Rows are one point carried round by a steady rotation, each followed by how many ticks it has turned.
The counts run from 0 to 384.
[124 121 105 123 102  82 136 141  99 149 111 139 133 131 120 147 134 150
  77 105 125 163 112 147 151 148  86 180  81 182 149 105 101] : 297
[116 123 128  96  69  83 110 114 118 125  92 106 122 111  93 115 135 138
 119 150 109 141 121 128 134 160  75 156 103 130 110  65 119] : 109
[119 111 134  88 159 116 167 119 143 114 135 122 159 113  92 177  96 163
 125 110 135 169 147 142 160 124 108 134 118 154 167 184 123] : 263
[ 90 121 168  92 113  96 124  99 143 106 105 155 114 117 113 118 128 180
 135 106 125 175 212 129 162  99 124  91 137 133 127 146 151] : 156
[113 138 144  98  99  95 128 146 151 130  72  64 108 170  99 130 105 129
 149  97 145 141  92 115 107 173 114 132 131 147 161 159 133] : 7
[101 110 126  84 129 151 144 142 104 145  83 130  88 154 154 153 124 154
 119  92 112 142 105 130 188 140 147 129 117 140 119 165  65] : 309
[153  91 161 165 104  83 148 160 146 144  86  88 152 125 105 150 119 154
 113 116 105 178 118 114 159 144 141 116 117 143 140 132 115] : 375
[ 91  83 162 101 106  96 131 143 162  91 102  91 115 100 132 166 158 134
 109 105  83 142 119  94 145 163 133 112 136 140 143 162 153] : 193
[121  90 156 140  77 105 137 128 180 120  94  63 128 112  83 132 123 132
 133 131 112 156  89 115 122 137 110 116 157 127 146 167 127] : 97
[145 110 146 139  74  90 146 146 114 161 102 102 172 139  73 131 138 122
 116 108 136 146 111  99 142 193  93 139 101 137 143 120 148] : 372
[123 123 156 120  95  93 118  83 137 113 127 139 147 129  81  48 161 156
 109 101 125 149 167 150 152 116  99 117 137 142 140 129 135] : 150
[103 122 167  86 143 120 189 138 164 115 101  98 140 148 139 203 124 131
 129 102 122 144 104 142 140 132 127 112 134 132 157 168 147] : 269
[ 90 133 153 127  85  94 191  81 131 132 143 116 165  95  87 127 135 138
 107 129 138 139 133 143 113 123  65 140 143 141 158 164 151] : 169
[108 115 152  65 124 121 145 111 157  96  98 138 124 145 170 111 153 172
 129  89 100 117 128 165 185 113 154 105 123 128 128 156 109] : 233
[157 117 149  94 114 121 149 150 133 158  79 100 162 155  90 151 117 141
 112 122  99 181 129 136 160 157 122 131  96 131 128  73 132] : 369
[116 109 163 134  87  56 127 149 127 126  66  88 114 126 153 139 107 139
 145 105 145 131  88 107 151 124 129 122 118 125 111 144  83] : 26
[149 108 150 132 101  84 128 149 115 149  98 108 162 156  58 118 127 129
 103 109 121 170 136 110 147 177  97 140 114 151 151 106 138] : 373
[ 98 126 183 118  79 112 153 120 140 166  81 141 143 126 147 132 130 159
 131 111 133 176 157  93 158 126 151  93 145  90 101 144 147] : 66
[139 114 144 131 123  57  90 157 103 115  63  96 103 143 103 120 103 146
 132 110 125 182 135 102 151 112 128 124 108 155 131 136  89] : 24
[ 86 104 152  95  94 105 158 139 133 101  89 101 109  99 160 165 174 150
 106 124  82 129  97 129 153 138 119 115 116 130 112 106 133] : 198
[104 127 147  60 139 112 123 116 144  94  88 138 105 168 148  92 151 161
 126  80  98 138 149 172 171 116 143 105 122 153 141 152 112] : 232
[109 110 142 115  68 135 143 112 151 151 103 104 145 112  50 129 133 120
 127 129 129 163  86 112 121 163  68 153 138 121 155 140 139] : 93
[102 180 153  74 118 101 180 119  82 153 104 123 142 176 116 130 112 116
 122  98 179 157 118 114 118 126  91 130 135 119 132 146 129] : 347
[124  93 153 123 134  85 154 166 144 112  93  79 138 125 113 162 128 167
 124  98 120 139 113 118 171 160 149  95 102 169 163 159 125] : 284
[134 132 161 124 135 103 129 143 147 135  92 107 152 176  65 143 100 131
 150 104 149 174 122 150 117 116  87 121 128 161 166 145 118] : 358
[131 107 133  84 134 119 144 104 142 109 127  83 129 118  53 133 131 146
 100 129  84 153 145 154 144 161  92 138 124 162 155 124 143] : 186
[110 131 173  92  81 141 114 125 113 155  54 168 131 186 105 104 135 121
 152  85 144 133 126 129 135 137  97 131 140 117 116 133  92] : 48
[154 138 126 114  90  80 116 143 127 136  82  89 147 142  89 105 146 127
 107 124 124 172  87 128 141 134  90 155  95 149 136  90 113] : 18
[ 96 142 152 143  62  98 162 100 121 172 109 139 159 125  82 111 140 165
 131 153 177 152 136 130 137 120  73 128 124 125 121 113 147] : 73
[107 141 141  95 131 108 218  94 122 124 144 104 169 105 115 156 122 157
 118 131 136 125 108 148 183 117 106 120 112 139 143 160 119] : 259
[ 87 147 151  91  79 134 171 104 120 160  93  87 116 138  87 146 118 111
 124 141 131 149 109 125 105 157  87 137 161 119 128 120 140] : 88
[133 102 133 106 122 123 136 148 169 131  82  66 118 134 102 157  96 144
 153 114 132 174 101 102 152 157 139 121 119 127 155 188 119] : 5
[143 101 155 126  83 106 169 146 129 152  94  88 186 124  90 150 137 136
 116 116 133 150 102  95 172 189 113 134 102 109 131 114 135] : 371
[141 112 127 120  90 112 138 127 165 138 101 106 152 160 148  92 130 143
 115  74 142 138 103 125 171 147 161 143 129 132 154 198 100] : 320
[110  78 166 103  89 136 121  91 175 118  88 139 130 124 155 127 118 141
 140  86  95 127 155 128 156 135 132 137 155  96 134 180  97] : 137
[136 118 179 108 146 116 138 140 165 136  79 106 147 167  77 163  93 143
 151 105 128 189 133 153 139 109 117 108 127 145 154 146 121] : 359
[121 109 146 104  89 106  92  90 164 107  94 150 121 150 105 101 110 143
 126  93 107 142 165 170 127 123  94 162 147 146 149 147  92] : 135
[ 86 167 139  65 132 105 179 103  67 124 139 138 143 139  92 125 141 141
 116 111 159 132 136 129 156 122  66 121 114 146 131 142 137] : 256
[111 125 177 145  60  78 143 113 163 148  86 110 164 153 145 105 118 145
 145  94 157 135 152 123 132 140 133 110 149 107 139 156 145] : 62
